Rotation paths and how fast each direction turns (deg/step)
Each turn is a multiple of 5 degrees from 10 to 175, or 0.
Each row of a path follows its step; steps can be skipped.

step 0: [-11  -5  -1  -9  -6   4   2  -4  -6  16   6  -1  23   0  13  11  -5   1
  -2 -13   0  -4  -2  -7   4   9 -19  10   3  -5  -3  -5  -8  10  -6   2
   2 -16   0  -4   2   4   6  -8   0  -3  -4]
step 1: [ -3 -17   0 -10  -2  -2  17 -10  -2   5   1  -7   9   3 -18  -3 -17   4
   2  -7   9 -15  -2  -5   1  -2 -15   4  -7  10   0   0  -3   4  -5  -6
   4  -1  -4  -1 -13  -2  15   0   4   9   3]
step 6: [ -3 -14  -1  -2   1   5   7  -3   0  19   6 -10   7  -1   4  10  -9   6
 -13   6  16  -9  -1  -3   5  14 -26   1   3  -3   2   1  -5   2   3  -9
  -9  -3  -6  -7   5   0  -6  -6   4   7  -8]
step 8: [ -8   7  -8  -9  -8  -2  12  -4   1  17  11 -14   9  -5   0  12  -7  -1
  -9 -10   6  -3  -1  -4   3   4 -10   1  -4  -3 -17   1   0  -1 -10   5
  14  -3  -4  -1   6  -3   5 -12   2  17 -10]
step 15: [  7  -9   2   3   5  -9   7   6 -12  10   0  -8  19   5  11  11 -11   2
  -2 -10  -4  -8 -14   4   2   9 -20  11   2  -6  -5   7 -15   5  -9  -4
   1  -1  -8   3  -1   3   2   3  -4   1 -11]
step 26: [  1  -9   5  -6 -11  -5  23  -8  -3   5  14   2   5   4   2  18 -15  -3
   1  -1   0   5  -5  -7  12   4 -13   6   6  14  -5  -9 -11   2  -2   5
   1 -11  -6   4   1   8   7  -6   0 -10  -3]
step 30: [ -1 -10   3  -2   6 -11  11  -7  -6  16  -1   2  12  24   3  -2 -13   4
  -1  10 -10 -10  -8   6   0   3 -18   6  -1  -4   2   3 -16   7   2   5
   4   4   2  -1  -5   2   6  -1   3 -10  -8]
step 32: [  2 -12  -2  -5  -4  11  14  -2 -10  20   8  -1  19  -6   2   2 -14  11
  -8  -3  -1  -5  -6  -4   5   7  -6  10  -6   6   0  -5  -8  11   6  -7
  -4  -7   6   2   3   4  12 -10   9  -3  -4]
step 33: [-11  -9  -6 -21  -5  -8  12  -9   4   5   1  -3   8  12   5   0 -10   3
   1   2  10 -10  -6  -4   1   1 -22  12  -5   7  -9  13  -1   0  -5   0
   5   4   8   0 -14  -7   6  -4   0   1   2]
Speeds:
[-2 -5  0  1 -1  3 -3  3 -1 -1  2  2  1 -3  0  2 -2 -1  0 -3  3  3  2  0
 -1  1 -2 -1  2 -1 -4 -4 -2  1  1  0 -3  2 -2  3  6  2  1 -2  0 -3  2] -> 125
[ 3 -2 -1 -3 -1 -1  1 -2  0  2 -1  2 -2  1  2  2 -2 -1  3 -5 -6 -2 -3 -1
 -2 -1  1 -4 -1  1  1 -2  0 -3  5 -2  0 -1 -1  3  2  0  1  5  3 -3  0] -> 170
[-2 -3  2 -3 -4  1  3  1  2  0 -2  3  3  4  3  0  3 -2  1  0 -3 -1  3 -1
  3  0  2  0  2  2 -2 -1  4 -2 -2  0  1  2  0 -2  0  1 -1  0 -7 -2  1] -> 155
[ 5 -6 -1  4  1  0  1  1  1 -2 -1  2  0  1  2  0 -2  3  2 -2  6 -2 -3  1
 -2  1  1  0 -2  0  3 -3 -1  2 -1 -2  2  1  3  0 -4  0 -1 -1 -3 -1 -3] -> 125
[-2 -3  3  1  0 -1 -3 -2  5 -1 -5 -1  0  1 -2 -6  0 -3  0 -3  0 -1  0 -2
 -1  1 -4  0  2 -5  2  2 -4  0 -2 -1 -3 -3  0  0 -1  0 -1  3 -2  1  2] -> 120
[ 3 -2 -3 -4 -3  0 -1 -1  2  3 -3 -1  0 -1 -1  0  2  4 -4  3  2  1  0 -2
  1 -2  0 -2  0  0 -1  3 -3 -3  0 -1  1  2  5  5  5 -2 -5 -1 -2  1  0] -> 25
[ 0  0  3 -4 -2 -3 -3  4 -1 -3  0 -1  1  1  2 -3 -2  5  2  0  2  0 -1 -2
  1 -1  0  2 -3  3  1  1 -1  0  2 -3 -2  0 -4 -4  3 -4 -2  2  0  2 -2] -> 80
